Each named move below is a turn or a mirror, shown by a few rows before and after it. Which moves, in which order, take the first row of each later pair to the second? The first pair is answered.
move lon:
[-.02,.10,-.16,-.15,-.10,-.11,-.11,.31,-.06,-.11,.17,-.24,-.09,.01,.04,-.18,.10,-.24,.10,-.11,-.38] => [.13,.13,-.11,-.17,.17,-.15,-.02,.14,.20,-.08,.05,-.13,-.18,-.04,.37,-.01,.18,-.19,.20,.08,-.28]
[-.01,.07,.23,.09,.09,-.04,.09,-.30,.23,-.01,-.06,.07,.02,.03,.06,.07,-.03,.09,-.03,.12,.21] => [-.19,.04,.17,.11,-.19,-.02,.01,-.10,-.08,-.05,.07,-.03,.11,.10,-.30,-.13,-.11,.05,-.13,-.08,.11]
[.14,.04,-.09,-.15,-.06,.05,.00,.26,.01,-.01,-.08,.01,-.02,.08,.16,.00,.04,-.13,.10,-.06,-.18] => [.15,.06,-.10,-.15,-.05,.07,.00,.26,-.01,-.02,-.10,.00,-.02,.07,.15,.03,.03,-.14,.12,-.07,-.19]
move Loras:
[.19,.14,-.31,.03,-.04,.17,.10,.42,-.03,.25,.14,-.25,.18,.00,.08,.21,.07,-.20,.07,.02,-.19] => [-.11,-.02,-.02,.08,.17,-.15,.15,-.03,.30,.10,.02,-.10,.09,-.07,.30,.32,.07,-.18,.28,.37,.13]
[-.06,.17,.23,.32,.21,.26,-.03,-.05,.32,.03,-.20,.04,-.39,-.10,.09,-.24,.03,.08,-.13,.06,-.07] => [.02,.21,.20,.33,.11,.37,-.03,.02,.23,.06,-.14,.01,-.37,-.08,-.02,-.24,.02,.14,-.26,-.02,-.10]
[.31,.11,-.04,.11,.08,.10,.01,.00,.32,-.14,.03,.02,.04,-.09,.11,-.09,.22,-.02,.17,.07,.12] => [.31,.09,.06,.17,-.01,.15,.07,-.10,.29,-.09,.05,.06,.08,-.10,-.04,-.02,.14,.07,-.02,.06,.25]
[.05,.11,.05,.03,-.07,-.06,-.12,.11,-.01,-.23,.05,-.25,-.15,-.07,-.07,-.24,-.07,-.13,-.16,.00,-.05] => [-.04,.07,.11,.03,-.02,-.16,-.11,-.01,.07,-.28,.02,-.20,-.17,-.07,.01,-.20,-.08,-.15,-.06,.11,.02]
move vov:
[.01,.02,-.07,.07,-.13,.11,-.21,.17,-.11,-.13,.10,-.06,.05,-.13,.04,-.06,.12,.00,-.17,-.23,-.27] => [-.18,-.11,.15,.16,-.23,.04,-.17,-.09,-.06,-.18,.10,.04,.04,-.13,-.14,-.01,.03,.12,-.27,-.13,.00]
[-.04,-.12,-.11,.02,-.09,.41,-.01,-.01,.22,-.07,.03,.02,.08,.02,-.04,.14,-.04,.40,-.17,.05,-.12] => [.00,-.08,-.16,-.01,-.06,.45,-.01,.05,.19,-.05,.02,.01,.10,.02,-.01,.13,-.04,.37,-.15,.03,-.17]
[.19,.02,-.10,-.21,.26,-.17,.00,-.08,.03,.21,-.26,.05,.06,.25,.31,.16,.00,-.25,.17,.26,.13] => [.10,-.05,.00,-.16,.23,-.21,.03,-.22,.04,.18,-.25,.10,.05,.23,.22,.19,-.06,-.21,.08,.34,.27]
[-.22,.02,.02,.00,-.09,-.06,-.09,.08,-.04,-.08,-.06,-.01,-.04,.02,-.19,-.24,-.02,-.06,.10,.04,-.19] => [-.24,.01,.04,.01,-.08,-.07,-.09,.07,-.04,-.11,-.06,-.01,-.04,.03,-.19,-.24,-.02,-.06,.09,.07,-.18]
move bul:
[.10,.02,-.13,-.12,-.37,.12,-.14,-.23,.01,.43,.19,.18,.24,.14,-.31,.21,-.01,-.31,-.19,.08,.04] => [.08,-.05,-.31,-.21,-.23,.00,-.13,-.10,.02,.41,.18,.22,.31,.17,-.09,.24,.08,-.41,.01,.14,-.09]
[-.06,-.12,-.30,-.13,.09,-.16,-.06,.24,.09,-.10,-.02,.02,.10,.04,.30,-.02,.03,-.27,.38,.03,-.23] => [.00,.23,-.01,-.01,-.09,.07,-.28,.17,.06,-.14,-.03,-.27,-.18,-.08,.13,-.36,-.02,-.24,.22,-.16,-.22]
[.30,.29,.03,.06,-.12,.26,-.13,-.07,.06,.12,.13,.17,-.06,.27,-.09,.31,-.27,.07,-.31,.10,.17] => [.25,.11,-.16,-.03,.02,.12,-.02,.01,.09,.13,.11,.33,.08,.32,.07,.47,-.21,.02,-.15,.22,.11]
[.22,-.05,.34,.16,.00,-.13,.00,-.23,.33,-.02,-.05,.07,-.28,-.24,-.02,-.03,-.14,.19,-.20,.27,.25] => [.17,-.24,.19,.07,.11,-.29,.11,-.18,.35,.01,-.07,.25,-.12,-.18,.09,.15,-.11,.16,-.10,.38,.25]
Now pairs of rows:
Each pair is two moves apart.
[.11,-.20,-.22,-.17,.15,-.07,.02,.23,.03,.02,.13,.09,.10,.06,.35,.24,.08,-.10,.17,.00,-.26] => [-.23,-.34,.01,-.02,-.21,-.10,.03,.00,-.17,-.01,.25,.13,.19,.11,-.25,.20,-.10,.05,-.13,-.06,.01]	Loras, lon
[.05,-.06,.12,-.09,.01,-.12,.07,-.01,.01,.11,-.16,.14,.03,.08,.18,.07,-.16,.03,.17,.21,.19] => [.01,-.01,.16,-.10,.02,-.13,.02,-.01,.03,.06,-.17,.08,-.06,.07,.21,-.04,-.13,-.01,.21,.18,.17]	bul, vov
[-.02,-.07,-.01,.17,-.51,-.08,-.42,.16,-.19,-.03,.16,-.09,.35,.13,-.46,-.28,.01,-.09,-.06,-.25,-.11] => [-.17,.07,.21,.19,-.36,-.21,-.58,-.03,.02,-.20,.07,-.24,.09,.02,-.19,-.48,.07,-.20,.18,-.13,-.06]	Loras, bul
[-.59,-.08,.15,.09,-.43,-.10,-.15,-.01,-.23,-.31,.16,.08,-.03,-.04,-.32,-.35,-.18,-.04,.10,-.16,.02] => [-.62,-.32,-.07,-.02,-.31,-.26,.00,.08,-.20,-.29,.14,.29,.16,.04,-.16,-.13,-.15,-.08,.26,-.03,-.03]	bul, bul
[-.49,.01,.20,.00,-.14,-.13,-.11,-.32,.17,-.39,.09,-.14,-.02,-.19,-.08,-.07,-.06,-.06,.28,-.10,.08] => [-.01,.11,.23,-.02,.13,.09,.06,-.47,.45,-.14,-.04,.02,-.09,-.25,.22,.24,.00,.12,.12,.01,.22]	Loras, lon
[.34,-.09,-.21,-.13,.10,.03,-.01,.26,-.31,.00,-.30,-.12,-.15,-.17,-.22,-.15,.08,-.09,-.06,-.02,-.23] => [.17,-.22,.08,.01,.05,-.03,.11,-.16,-.18,.00,-.31,.05,-.15,-.18,-.44,.02,-.04,.11,-.29,.17,.20]	Loras, Loras
[-.17,-.38,-.02,.26,.12,-.38,.12,.03,.05,-.06,.15,.19,.07,-.08,-.20,.17,-.06,-.14,.11,-.01,-.04] => [.06,-.02,-.08,.20,.11,-.17,-.11,.29,-.01,-.08,.13,-.13,-.14,-.17,-.04,-.14,.03,-.25,.19,-.24,-.36]	vov, bul
[.28,.29,.07,.02,-.08,.21,-.07,-.15,.09,.17,-.05,-.06,-.14,-.13,.00,-.03,.02,.12,-.14,-.08,-.10] => [.33,.16,-.09,-.03,-.04,.21,.06,-.08,.07,.26,-.03,.06,-.01,-.08,.01,.15,.04,.15,-.17,-.05,-.14]	bul, vov
[-.29,-.16,-.01,-.08,.09,-.37,-.09,.02,.10,-.25,-.09,.09,.01,.08,.36,.01,.04,-.17,.45,.25,-.08] => [-.48,-.24,.17,.08,-.30,-.29,-.09,-.12,-.15,-.23,.07,.12,.12,.14,-.26,-.04,-.15,-.01,.03,.10,.17]	lon, Loras
[.22,.13,-.05,-.03,.02,.12,-.03,.04,.07,.13,.00,-.04,-.02,-.02,.13,.07,.00,.12,-.13,.00,.10] => [.13,.01,-.06,-.03,.05,.03,.04,-.03,.11,.13,.02,.08,.03,.02,.15,.16,-.01,.14,-.10,.09,.16]	vov, bul
[-.04,.18,.20,.18,.02,.31,-.16,-.17,-.02,.17,.12,-.14,-.11,.02,-.17,.07,.04,.08,-.24,-.01,.09] => [.10,.28,.01,.08,.14,.32,-.23,.09,-.02,.16,.08,-.23,-.15,.00,.07,.00,.16,-.05,-.07,-.07,-.17]	lon, Loras
[-.06,-.17,.25,-.02,.20,-.04,.18,.23,.45,-.29,-.03,-.04,-.19,.11,.13,.03,-.20,-.02,-.10,.34,.15] => [.22,-.03,.08,-.04,-.01,.27,.18,.52,.20,-.13,.08,-.14,-.10,.15,-.11,.00,-.21,.04,-.39,.04,-.04]	Loras, vov
[-.02,.08,.07,-.18,.15,.14,-.15,.05,.12,.02,.08,-.03,.19,-.17,.21,-.01,.00,-.10,-.02,-.13,-.01] => [-.17,.02,.12,-.10,-.01,.10,-.15,-.01,.02,.00,.16,-.04,.25,-.15,-.03,-.05,-.05,-.05,-.15,-.16,.09]	Loras, lon
[-.22,.06,.05,-.01,-.12,-.07,-.19,.04,-.07,-.10,.12,-.11,-.10,.03,.00,-.23,.08,-.10,.11,.00,-.15] => [-.08,.05,.25,.08,-.13,.07,-.06,-.22,.03,.05,.07,.04,-.09,.01,-.14,.00,.01,.12,-.19,.07,.15]	lon, Loras
[-.07,-.08,.08,.09,.07,.07,-.04,.04,.07,-.16,-.06,.03,.16,-.34,-.42,-.02,-.34,.06,-.18,-.04,.12] => [-.17,-.10,.03,.02,.29,-.12,-.11,.07,.22,-.29,-.15,.04,.09,-.38,-.06,-.06,-.22,-.09,.17,.09,.04]	Loras, Loras
[-.29,.13,.17,-.16,-.36,.18,-.39,.07,-.27,-.06,.17,-.13,.22,.08,-.04,-.01,.11,.02,.07,-.26,-.36] => [-.46,.05,.30,-.17,-.07,-.07,-.39,-.19,.02,-.19,.03,-.03,.10,.02,.32,.07,.17,-.03,.36,.02,-.21]	Loras, lon
[.20,-.01,-.07,.11,.23,-.44,.34,.03,-.06,.39,-.08,.05,.01,-.31,.21,.17,.14,.10,.12,-.20,.01] => [.12,.01,-.02,.10,.25,-.49,.26,.00,-.02,.33,-.10,.02,-.07,-.32,.28,.07,.15,.06,.20,-.16,-.01]	vov, bul
[.35,.35,.38,.14,-.30,.44,-.15,-.16,.12,.13,.06,-.26,-.28,-.20,-.20,-.31,-.10,.14,-.35,-.17,.10] => [.32,-.05,.22,.11,-.29,.32,.19,-.26,.09,.30,.10,.18,.08,-.06,-.38,.20,-.16,.32,-.54,-.01,.31]	vov, bul
[-.11,.17,-.11,-.22,.04,-.03,-.32,.22,-.02,.08,.00,-.08,-.24,-.07,.16,-.29,-.02,-.27,.06,-.09,-.30] => [.08,.28,.19,-.12,.15,.11,-.23,-.22,.24,.18,-.10,.03,-.39,-.15,.20,-.12,-.05,-.03,-.17,.06,.05]	bul, lon
[-.53,-.26,.12,.01,-.05,-.23,-.08,.00,-.15,-.24,-.06,-.03,-.09,.01,-.39,-.13,.03,-.08,.17,.14,.00] => [-.26,.01,.07,.01,-.11,.07,-.22,.20,-.25,-.19,-.05,-.26,-.22,-.03,-.38,-.34,.06,-.11,.10,-.11,-.22]	vov, bul
[-.07,-.09,.17,.06,-.02,.01,.23,-.32,.09,.12,.01,.24,.06,-.02,-.06,.18,-.05,.20,-.31,.14,.38] => [.38,.31,-.13,-.09,.03,.32,.05,.22,-.04,.19,-.01,-.08,-.06,-.07,.20,-.07,.11,.04,-.20,-.17,-.16]	vov, bul
[.46,.15,-.23,.19,.08,.44,.14,-.02,.20,.24,-.14,.18,.09,-.13,.20,.31,.09,.22,-.29,.01,-.07] => [.26,.09,-.38,.19,-.23,.43,.04,.28,-.18,.16,.01,.04,.23,-.05,-.19,.06,.02,.12,-.32,-.24,-.29]	bul, lon
[.15,.17,-.24,.01,-.05,.07,-.05,.18,-.34,-.05,-.06,-.17,.14,.06,-.03,.12,-.08,.05,-.26,-.07,-.18] => [-.08,-.10,-.21,.02,-.01,-.16,.07,.00,-.26,-.09,-.05,.04,.27,.13,-.03,.31,-.10,.08,-.17,.14,-.01]	vov, bul
[.52,.08,-.25,-.04,.25,.19,.22,.07,.09,.28,-.05,.31,.23,.04,.32,.41,.12,.07,-.11,.02,-.05] => [.27,.04,-.39,-.04,-.14,.19,.08,.40,-.34,.18,.14,.12,.38,.16,-.13,.11,.05,-.04,-.18,-.27,-.28]	lon, bul
[-.09,.23,.18,.07,.20,-.13,.02,-.33,.15,-.10,-.05,-.19,-.13,-.22,.06,-.12,.09,-.06,.29,.15,.00] => [.13,.31,.13,.13,-.10,.18,.06,-.19,-.10,.08,.07,-.24,-.01,-.19,-.36,-.14,.02,.11,-.15,-.13,-.02]	bul, Loras
[-.05,.01,.02,-.05,.25,-.14,-.11,-.07,.12,.01,-.14,.00,.00,-.06,.16,-.16,.13,-.13,.31,.27,-.05] => [-.02,.12,.29,.08,.05,.05,-.12,-.27,.09,.05,-.09,-.07,-.07,-.12,-.15,-.22,.02,.06,-.02,.21,.16]	bul, bul
[.12,.17,.09,-.27,.20,.19,.09,.18,.09,.09,-.11,-.12,.16,-.02,-.11,.20,.03,-.17,-.17,-.24,-.02] => [-.11,.07,.25,-.25,.31,-.03,.10,-.07,.25,-.01,-.18,-.03,.09,-.04,.00,.25,.00,-.18,-.02,-.04,.16]	Loras, vov
[-.14,-.10,.14,-.15,.08,-.18,.21,.03,.10,-.19,-.05,.16,-.05,.07,.00,.12,.09,-.38,.57,-.02,.18] => [-.06,.08,.46,.03,-.17,.04,.17,-.18,-.01,-.14,.00,.06,-.14,.03,-.39,.02,-.05,-.19,.19,-.17,.39]	bul, Loras
[-.13,-.11,-.36,-.18,.02,.19,-.07,.09,-.11,.25,.05,.05,-.05,-.03,.27,.20,-.02,.17,.05,.04,.09] => [-.23,-.14,-.32,-.17,.06,.11,-.09,.03,-.07,.17,.03,.01,-.11,-.06,.34,.14,-.01,.12,.18,.09,.10]	vov, bul
